(in the rows, 128 means zero)
Which row each row swaps with, under one turn or mirror
tas: [140 133 144 108 153  94 117 133 128 166 116 135 115 147 110 140 126 153
 116 142 121 124 124 128 102 110]
zazu: [ 91 108 117 115 127 136 158 138 141 132 137  97 119 118 108 139  95 147
 114 125 135 123 113 112 134 148]
gako: [ 90 106 111 121 130 148 145 138 137 136 139  93 104 123  97 133 110 149
 117 119 132 123 122 120 140 135]
zome: [146 110 131 111 102 104 121 116 149 154 127  87 118 132 101 125 129 157
 149 125 101 139 121 139 126 127]
Fazo: [125  94 124 112 118 106 126  99 100 141 115 118 108 128 109 135  91 130
 128 138  95  95  89 111 118 106]
kez: [143 103 125 111 102  97 129 119 157 159 136  91 112 134 105 130 117 154
 155 123 100 138 125 130 123 127]
gib: [ 91 100 118 129 119 131 147 139 138 135 143  96 112 124 102 132 103 152
 108 116 138 127 111 112 140 148]
Nis: [122  95 125  93 114 117 131 106 104 146 126 127 113 131 107 141  85 125
 123 125 100 105  86 116 128 104]
tufon: [ 91 104 111 123 120 142 153 134 133 145 127  91 109 126  93 126  94 149
 126 112 132 126 111 119 135 148]
divek: [118  99 126  94 123 109 132 114 103 147 121 110 117 122 110 143  91 123
 124 128  95  90  90 118 119 109]
pab: [127 112 125 117 100 115 125 113 154 146 118  94 117 136  95 119 131 153
 150 119  98 145 132 130 128 139]
vema: [108  96 149 147 128  94 154 128 149 149 114 135  93 127 115 123 124 155
 120 125 138 152 130 114 110 113]
Putiz: [138 128 138 107 153  98 106 133 127 164 109 126 120 141 115 141 125 157
 127 140 120 117 126 135 102 110]
nuzez: [118 124 146 130  92 126 118 114 133 130 124 130 114 159 114 125 117 150
 132 146 125 144 100 118 106 146]
sot: [121 113 152 137  86 119 127 118 130 136 131 120 111 158 126 132 110 147
 126 145 126 149  97 122  95 139]
seril: [105  97 159 148 127  88 149 121 142 152 110 131  88 120 114 120 120 153
 120 125 132 151 124 111 111 117]
Ger: [138 131 144 111 157 103 112 127 128 168 111 131 116 142 113 140 127 150
 124 139 115 118 121 127 102 101]
tege: [ 92 104 125 127 125 141 154 141 137 141 145  97 112 117 104 136 107 143
 118 108 129 123 119 122 135 150]
rubog: [123 105 124  96 111 118 116 117 108 144 119 118 110 134 107 139  91 128
 132 128  92  98  90 114 131 101]
dur: [139 127 143 104 154 102 106 129 124 163 110 132 121 139 112 141 127 154
 120 141 123 121 127 133 104 109]
zek: [139 130 143 106 157  93 106 131 127 167 116 123 122 138 118 140 121 152
 127 137 123 116 122 130 106 105]
gotil: [ 87 108 113 116 128 140 160 138 142 142 137  91 107 126 107 135 112 150
 112 117 131 124 116 124 129 146]
vilol: [144 128 145 104 149  95 109 131 132 167 112 123 122 144 110 139 130 153
 130 128 120 124 121 135 105 106]
fal: [141 124 141 110 152  99 115 133 130 170 112 136 119 144 116 141 130 153
 120 137 122 122 118 135 102 105]
Buto: [119  94 127  99 112 119 118 103 106 147 119 121 107 123 110 149  93 114
 127 120  99 104  90 124 116 108]
tirig: [137 126 140 105 153  97 112 129 131 166 118 130 122 142 124 143 129 148
 126 140 116 119 125 127  94 107]
vonog: [139 126 142 107 150  98 106 121 132 168 112 131 116 141 115 145 130 150
 128 135 121 118 119 133 101 105]
vasu: [111 104 156 147 136  91 148 120 145 153 120 132  87 120 114 115 128 150
 118 122 126 146 128 113 113 111]
Zike: [ 90 108 119 117 135 150 146 139 130 147 134  90 110 114  95 135 109 141
 124 122 138 119 115 117 132 146]
pidi: [117 102 113 100 109 118 124 107  97 143 115 118 114 123 122 144  98 116
 122 128 110 103  94 130 121 105]
bip: [ 83 102 119 124 119 139 149 145 128 134 123  96 111 119  92 128 112 162
 113 116 133 116 110 103 134 126]
rulak: [125 122 147 123  90 123 124 124 132 133 106 128 117 162 119 129 111 145
 145 149 112 140 100 119 101 130]
Leker: [110  95 159 145 130  94 150 125 144 154 117 131  90 116 117 120 119 151
 121 127 132 150 128 109 110 112]
dilu: [ 99 101 116 128 122 138 152 142 140 143 125  93 117 125  99 137 108 154
 120 121 136 117 117 109 140 156]
nonid: [123  91 127  99 117 105 121 113 101 145 125 106 119 125 112 147  94 135
 115 127 105  92  86 113 119 104]
Denek: [104 101 152 143 125  93 151 120 137 157 115 132  92 124 108 117 134 150
 118 124 136 157 129 113 115 113]
nog: [128 112 147 134  90 114 135 133 135 132 122 123 115 161 124 141 104 149
 134 148 127 146 104 116  92 139]
Niz: [111  98 157 145 133  93 149 122 149 157 113 136  94 121 115 121 130 151
 116 119 130 151 123 111 112 114]
baf: [114 101 160 146 125  96 149 124 145 155 114 133  98 124 111 115 129 146
 117 128 128 156 127 110 110 116]
rom: [111  96 155 148 131  94 147 114 143 143 118 134  94 125 117 119 134 151
 110 126 130 155 121 116 109 122]
Bub: [132  91 125 114 108 118 121 105  99 143 114 116 109 132 114 138  96 125
 136 131 100  95  88 117 128 112]
Kozov: [118  98 124 101 112 106 126 100 101 148 121 122 113 129 108 141  86 117
 124 125 110  97  88 121 118 111]
Punas: [144 128 142 103 151 101 120 136 135 172 112 127 114 142 111 145 130 154
 130 143 111 123 120 128 103 100]
fitig: [ 85 109 109 123 126 140 156 145 138 143 131 101 112 121  96 128 104 150
 124 114 139 115 119 115 128 138]
Fon: [134 105 135 121 108 100 128 115 159 155 133  81 115 132 107 129 128 151
 144 115 113 146 122 140 124 141]
Sofol: [144 125 142 109 152  99 110 136 133 164 117 131 123 142 114 142 132 154
 122 139 125 130 118 133 103 106]
Masus: [112  98 152 150 134  93 156 121 142 154 118 131  95 123 113 119 124 152
 112 123 133 153 131 113 111 115]
Sapez: [ 86 103 107 123 125 135 152 140 135 138 135  91 104 125  99 136 105 146
 119 132 124 128 119 112 132 149]
Por: [135 115 148 130  88 115 125 121 130 146 131 112 116 157 128 137 104 143
 139 152 117 140  95 120  98 141]
pali: [ 81 105 119 124 124 139 160 142 120 134 130 100 109 119  96 126 109 148
 111 119 136 119 107 116 132 137]
zegit: [121  95 128  98 112 115 127 104 108 140 126 118 105 134 113 151  83 117
 120 136 102 106  93 112 124 107]
Sepom: [146 128 146 110 150 102 111 132 134 168 116 128 125 141 115 136 131 146
 125 141 119 125 125 132 101 107]
fede: [109 101 160 148 123  94 151 126 146 146 113 134  96 128 119 117 123 151
 120 121 134 154 122 108 107 118]
Tasar: [131 113 129 105 106 108 120 119 159 157 122  92 115 136  97 130 127 155
 150 118  92 138 133 132 121 121]
nizo: [124 103 133  97 107 121 130 114  96 145 119 128 112 135 105 147  90 118
 129 128  93 104  97 124 127 111]
gosa: [121 104 127  99 115 121 128 103  99 138 122 116 105 124 105 136  92 124
 137 130 101 105  89 128 135  99]
Vube: [116 101 117 103 114 117 120 104  98 142 125 110 100 132 110 143  95 119
 131 143  93 105  90 120 124 116]
laza: [ 89 102 110 121 122 144 152 150 136 142 130 102 109 124  96 140 103 147
 115 115 138 129 119 123 125 140]
Pipov: [ 94 108 112 131 135 134 153 138 136 144 132  90 113 123  90 131 107 161
 115 128 136 116 118 108 131 145]
Lif: [119 104 125  93 110 117 132 103 102 146 117 121 102 138 115 140  95 120
 125 130  94 105  87 125 120 103]
zanav: [121  97 120 101 114 121 124 106 104 144 118 116 115 136 114 138  79 121
 132 124  98 101  89 122 116 121]
tiges: [133 113 133 115 110 105 113 108 152 150 120  91 111 128  94 131 134 151
 155 114 103 139 123 136 122 128]
fov: [ 88 105 115 119 131 147 151 139 140 141 142 103 113 121 101 131 106 153
 114 113 133 125 110 116 134 138]
zose: [112  98 158 144 130  93 144 122 150 152 112 137  94 120 114 119 130 149
 121 124 127 155 122 109 111 108]
Bal: [122  86 125  99 114 115 135 111  96 137 116 120 110 126 112 139  85 114
 127 133 102 107 100 116 120 112]
tufi: [ 84 110 110 118 117 139 157 141 137 150 124  94 108 110 107 142 108 142
 119 117 138 123 115 114 133 136]
gome: [104 101 155 147 128  90 149 123 139 146 112 135  94 121 113 114 119 154
 116 123 134 152 128 109 116 113]
mome: [125 116 153 132  86 121 131 123 141 132 119 121 115 150 124 128 113 152
 132 150 118 144  99 111 101 144]

Punas pairs with rom
Denek pairs with tirig
Bub pairs with dilu
gib pairs with rubog
Lif pairs with gotil
mome pairs with zome
zazu pairs with gosa
Pipov pairs with Fazo
rulak pairs with Fon

